In the data rows, 128 means zero.
Here is a table of points, one per row:
[110 145  87 138 119 148  85  90 131 162 103 157  88 128 142 116 150 112  86 174 172 137 161  29  98 135 142  96  87 135 139  25 135 170 124 138 170 167 155  84 125  43  65 158 140  74  65 112 174 102 113  78 193]
[ 78  75 107 151 113 121  84  73 119 103 128  93 143 136 157 126  84  87 118 175 134  79 131 116 107 109 182 160  82 189 115 163 127   8 155 230  95 108  93 166 152 157 118 157  80 172 134  84 148  91  97 125 131]
[158 130 153 169 174 163 108  76  42 150 159  66 159  97 124 121 123 141  82 161 104 152 151 180  99  96 238  88 130 129  86  53  89 173 128  50  81 135 175 102 164 212 181  98 102  85 137  75 140 156  84 154 140]
[194 228 113  61  83 112 135  48 145  60 160 125  98  49 119 109 137 155  86 127 110 122 122 128 137 176 134 147 102 107  94 126 146 120 133 115 131 138 142  87 140 126  85 124  98 224 176 113  79 140 176 224 221]
[ 49 150 100  91  99 157 149 170  70 142 153 103 147 112 182 130  72  79 149 106 113 138 148 141 109 104 219 114 140  67  92 208 194 116  53  45 150 131 141 117  67  83  98 141 185 152 158  95 158 140 167 115 120]
[ 87  92 165  88  96 100 197 149 153 186 139 183 156  88 145 101 144 133  47  90  48 124 153 144  72 163  80  83 132 128 177 139  97 100 106 123 122  30 198 161 159 129  96 123 120  98  96 116 153 145  71 213 126]
[162 121 136  73 200 158 130 196 142  50 196 107 128 135 136 200 112 158 161 103 163  81 147 196  69 107  83 180 139 133 111  49  88 119 137 159 167  95 188  96 129 153  77 171 177 129 135  96 211 192 120 124 170]
[159  95 139  98 222 127 132 121 174 102  93 166 157 144 149 107  56 179 144  94 105 132 132 116 114  58 150 120 147 123  78 168 133 136 166  98  81 155  39 162 141  86  97 118 200  82 114 164 100  94  60 160 245]
[114 134 135  60 113 119  66 140  51 177  91 136 120 119  94 115 121 162 180 102 156 108 126 105 143 113  75 186  82 149  67 215  80 240  81 143  84  61 150  93 169 118 133 145 106  60 174  75 132 126 150 139 154]
[ 51 228 108 107 164 146 191 108 108 142 203  26 129  81 171 145  86 137 151  65 129 107 167  96 160 219  61 108 161 153  85  81  82  95 167 100  94  89  74  79 126 147 119 144 126  75 166 175  90  43  75  66 105]
[128 167 248 199 161 113 151 108 130 126 176 118 196 152 140 176 123 143 122 158 138  98 201  86 173 160 145 168 151  93 131 140 170 174  65 208  80 121 169 172  62  75 168 183 106 103 127 161 107 139 118 162 185]
[136  94 125 188 171 165 168  78 168 191  75 129 112 166 228  92 129 181 129 180 126  87 128 148  67 136  70 179 146  92  55 163 123 156 111 118 155 177 147  75 100 187 140 136  93 166 116 179 155  96 171 138 110]
[191 113 141 128  72  99 181 129  92 123 122 140 187 179  79 120  84 139 149  98 100 168 152  47 182  94 120 107 190 129 166 165  91 103 134 152 203 182 145  25 131 187 126 108 100 156 161 101 151 147  75  82 144]
[110 130  91 106 163  53  76 165 156 103  40  53 117 153 106  75 122  64  93 118 194 107 125 174 148 198 131 119 139  96 174 170 166 146 158 106 158 108 138 113 117 145 191 109 123  93 146 199 141 186 117 135 169]
[174 175 157  22 107  60  84 104 140 148 184  99 127 210 151  95 187 112 111 163 100 147 107 175  89  95 160 133 188 161 140 131  66 120  96 136  75 168 208 133 147 115 114 173 181 108 179 175 111  49 144  85 104]
[118  71 124 122 136 190 195  76 122  97  85  31 136 126 154 126 182 156 110 105 109 137 116 147 186  95 126 188 158 177 149 107 166 109  46 106 196 130  98 156 216  67 123 197 102  69 158 132  79 165 146 121 154]
[115 160 115 107 201 198 111 113 211 198 187 121 102 153  77  90  30 155  79  72  96 151 138  69 101 115 183 161 112 149 164 129  89 171 110 155 163  85 156 186 127 166 146 123 140 163 201 147 108 183 179  73 134]
[ 60  54 103 112 148 113 132  99  95 109 145 198 106 176 124 123 122  97 141  51 192 187 136  90 109  91 106 132 170 126  78  28 125  80 103 137  55 147 149  98 112 110 216 123 129 142 140 159  61 164 185 182 143]
[151 159 117 169 219  59 110 103 171 152 109 124 165 142 148 166 139 124 117  91 173 146 159 110  86 172 167 146  78  97 167 146  99  82  16 142  93 154  61  26 174 152  87 171 189 105 143  83  65 167 135 171  75]
[164 217  70 224 170 198 110 206 122  77 159 124 142 194  77 116 119 124 139  99  86  90  59 104 155 123 132  64 144 129  91 136 133  90 106 163 124 117 203 109 159 104  84 100  94  66 108 143  82  76 143 173  98]
[ 70  87  68 100 130 137  75  64 200 192 144 147 208 124  91 180 125 108 180 130 145  70 117 155 220 122 108 131 151  93 161  80 152 192 111  90 134 169 173 167 135 207  71 158 146 142 111 114  61 100 104 168 130]
[ 61 130 173 189 181  69  64 149  80 133 129 140 108  62  74  83 107 176 140 125  83  56 181 163 147 129  83 133 132 109 139 118  83  84 103 100 120 238 150 152 203  59 135 114 166 192 138 134 115 155 144  77 132]
[190 100 107 153  94 125  85 152 196 169 145 156 141 148 184 160 132 146 177 146  86 140 161 126 211 208 145 146 161 161  93 100 107  85 187  84 100  85 131 123 131  63 116  55 157  72 212  78 181 180 176 137 111]
[162  38 141 153 135 172 142 157 112 119 167  90 102  47  80 141 214  93 101  92 117 156 141  96 144 156 120 169  42 164 156 149 129 143 116 122  89 163 132 127  73 171 111  91 218 120 161 183 163  60 148 144 134]
[101 150 140 206 137 164  84  85 175 145 173 160 144  72 129 109 175 141 121  84 227 162 131 205 122  37 113 102 161 142 174 182  87 117 122 108 121 116 131  97  84  81  81 126  50 123 225 137 148 120 113 123 165]
[115 148  58 203 140  54 147  78  74 137 175 106 154 141 168 180 204 174 108 110 163 137 165 104 117  70 121 116 150  79 142 165 123 155 180 167 161  48 130 158 188 139 140  78 213 153 118 136 106 123 198 101 173]
[ 70 154 123  93 139 156 159 138 127  97  73 187 100 163 150 246 184 155 122 115  95  68 141 173 145 150 207  64 102 175 143 138  38 182  82 142 144 136  97 113 102 118 139  78 104 159 142 152 100 128 144 108 161]
[117 168 168 140 141 110 160 202 149  98  89 212 208  76 129 111 116  92 128 159 154 172 140 137 141 118 141 129 125 152 130  77 127 127 128  85 115 102  98 151 180 217 119 184  90 111 128 141 146  85 255  74 152]
[120 156 106 125 143 157 138 125 139 170 150 114  44 182 114 149 132 181 116 144  87 145 147 159 207  54  92 139  81  18 207 141 125  74 138 103  37 122  91 101 105 151 172 203 114 110  91  85 138 115 163 116 174]
[137 121 149 115 179 115  53 123  98 117 151  75 106 156 151  97 119 235 209  79 128 255 156 164 150 230 128  47 152 129 131  95 136 126  61 138 178  78 121 159 109 140 117 137  84 166 100 123 129  14 124 125 129]
[155 106  69  93 190 106 143 128  79 138 221 140 155 113 115  75 192 146 188 166 120  93 131  99  77 139 123  95 154 126 154 151 150 173 127 137  87 154  38 157  93 114  85 139  45 115  89 137 103 227 155 111 102]
[112 171  96 150  53 158 126 237 211 119 171 101 130  94 198 101 148 127 135 108 153 186 158 140 100 110 108 128 136 103 120 140  90 190 104 198 131 229  98 174 172 147 206 137 137 121 101  77  99 149  88 135 142]
[153 220 146  98 131 104 128 103  71 204 138 191 101 129 153 134  88 157 113 111 151 137 173 221 160  77 109 161  96 189 143 107 225  79 120 185 170 176 117 161 105 175 119  58 144  44 125 144 106 149 134 140 107]
[118 112  88 143 163 146 146  89  82 128 196 209 106 158  99 125 146 112 125 124 131 159 197 157 136 197 159 143 101  90  80 193  53 104 171 115 215 186 168 165 149 154 131 239 127  38 173 115  98 118 144 168 161]
[181 135 129 184  78 193 164 107  71  94 172 144 129 219 137 133   7  85 115 156 165 125 131 180 111 177  25  70 122 179 192 130 114 202 137  89  86 110 100 127 181  93 117 146 209 170 177 113 102 115 129 143  98]
[ 85 138 211 113 132 154  70  96 172  99 155 134 133 195  60 135 193  76  74 142  96 127 206 145  85 102  60 136 138  66  39 131 150 143 133  99 180  94  29 108 144 130 125  77 120 121 110  92  91 118 143 112  95]
These points spread out most along one direction. Take the direction at right angles to it along which they spread out most. Then take the direction at right angles to both along which they spread out most. Go by this last direction. Where along it does each point below lie, from 0 to 99? 50 is the average, and the first point above lies past it. One standard deviation of the points above along it is 16.
[162  38 141 153 135 172 142 157 112 119 167  90 102  47  80 141 214  93 101  92 117 156 141  96 144 156 120 169  42 164 156 149 129 143 116 122  89 163 132 127  73 171 111  91 218 120 161 183 163  60 148 144 134] 64
[ 61 130 173 189 181  69  64 149  80 133 129 140 108  62  74  83 107 176 140 125  83  56 181 163 147 129  83 133 132 109 139 118  83  84 103 100 120 238 150 152 203  59 135 114 166 192 138 134 115 155 144  77 132] 37
[181 135 129 184  78 193 164 107  71  94 172 144 129 219 137 133   7  85 115 156 165 125 131 180 111 177  25  70 122 179 192 130 114 202 137  89  86 110 100 127 181  93 117 146 209 170 177 113 102 115 129 143  98] 0
[112 171  96 150  53 158 126 237 211 119 171 101 130  94 198 101 148 127 135 108 153 186 158 140 100 110 108 128 136 103 120 140  90 190 104 198 131 229  98 174 172 147 206 137 137 121 101  77  99 149  88 135 142] 36
[153 220 146  98 131 104 128 103  71 204 138 191 101 129 153 134  88 157 113 111 151 137 173 221 160  77 109 161  96 189 143 107 225  79 120 185 170 176 117 161 105 175 119  58 144  44 125 144 106 149 134 140 107] 52
[ 49 150 100  91  99 157 149 170  70 142 153 103 147 112 182 130  72  79 149 106 113 138 148 141 109 104 219 114 140  67  92 208 194 116  53  45 150 131 141 117  67  83  98 141 185 152 158  95 158 140 167 115 120] 59
[110 145  87 138 119 148  85  90 131 162 103 157  88 128 142 116 150 112  86 174 172 137 161  29  98 135 142  96  87 135 139  25 135 170 124 138 170 167 155  84 125  43  65 158 140  74  65 112 174 102 113  78 193] 54
[115 148  58 203 140  54 147  78  74 137 175 106 154 141 168 180 204 174 108 110 163 137 165 104 117  70 121 116 150  79 142 165 123 155 180 167 161  48 130 158 188 139 140  78 213 153 118 136 106 123 198 101 173] 34
[159  95 139  98 222 127 132 121 174 102  93 166 157 144 149 107  56 179 144  94 105 132 132 116 114  58 150 120 147 123  78 168 133 136 166  98  81 155  39 162 141  86  97 118 200  82 114 164 100  94  60 160 245] 34
[164 217  70 224 170 198 110 206 122  77 159 124 142 194  77 116 119 124 139  99  86  90  59 104 155 123 132  64 144 129  91 136 133  90 106 163 124 117 203 109 159 104  84 100  94  66 108 143  82  76 143 173  98] 32
[ 78  75 107 151 113 121  84  73 119 103 128  93 143 136 157 126  84  87 118 175 134  79 131 116 107 109 182 160  82 189 115 163 127   8 155 230  95 108  93 166 152 157 118 157  80 172 134  84 148  91  97 125 131] 49
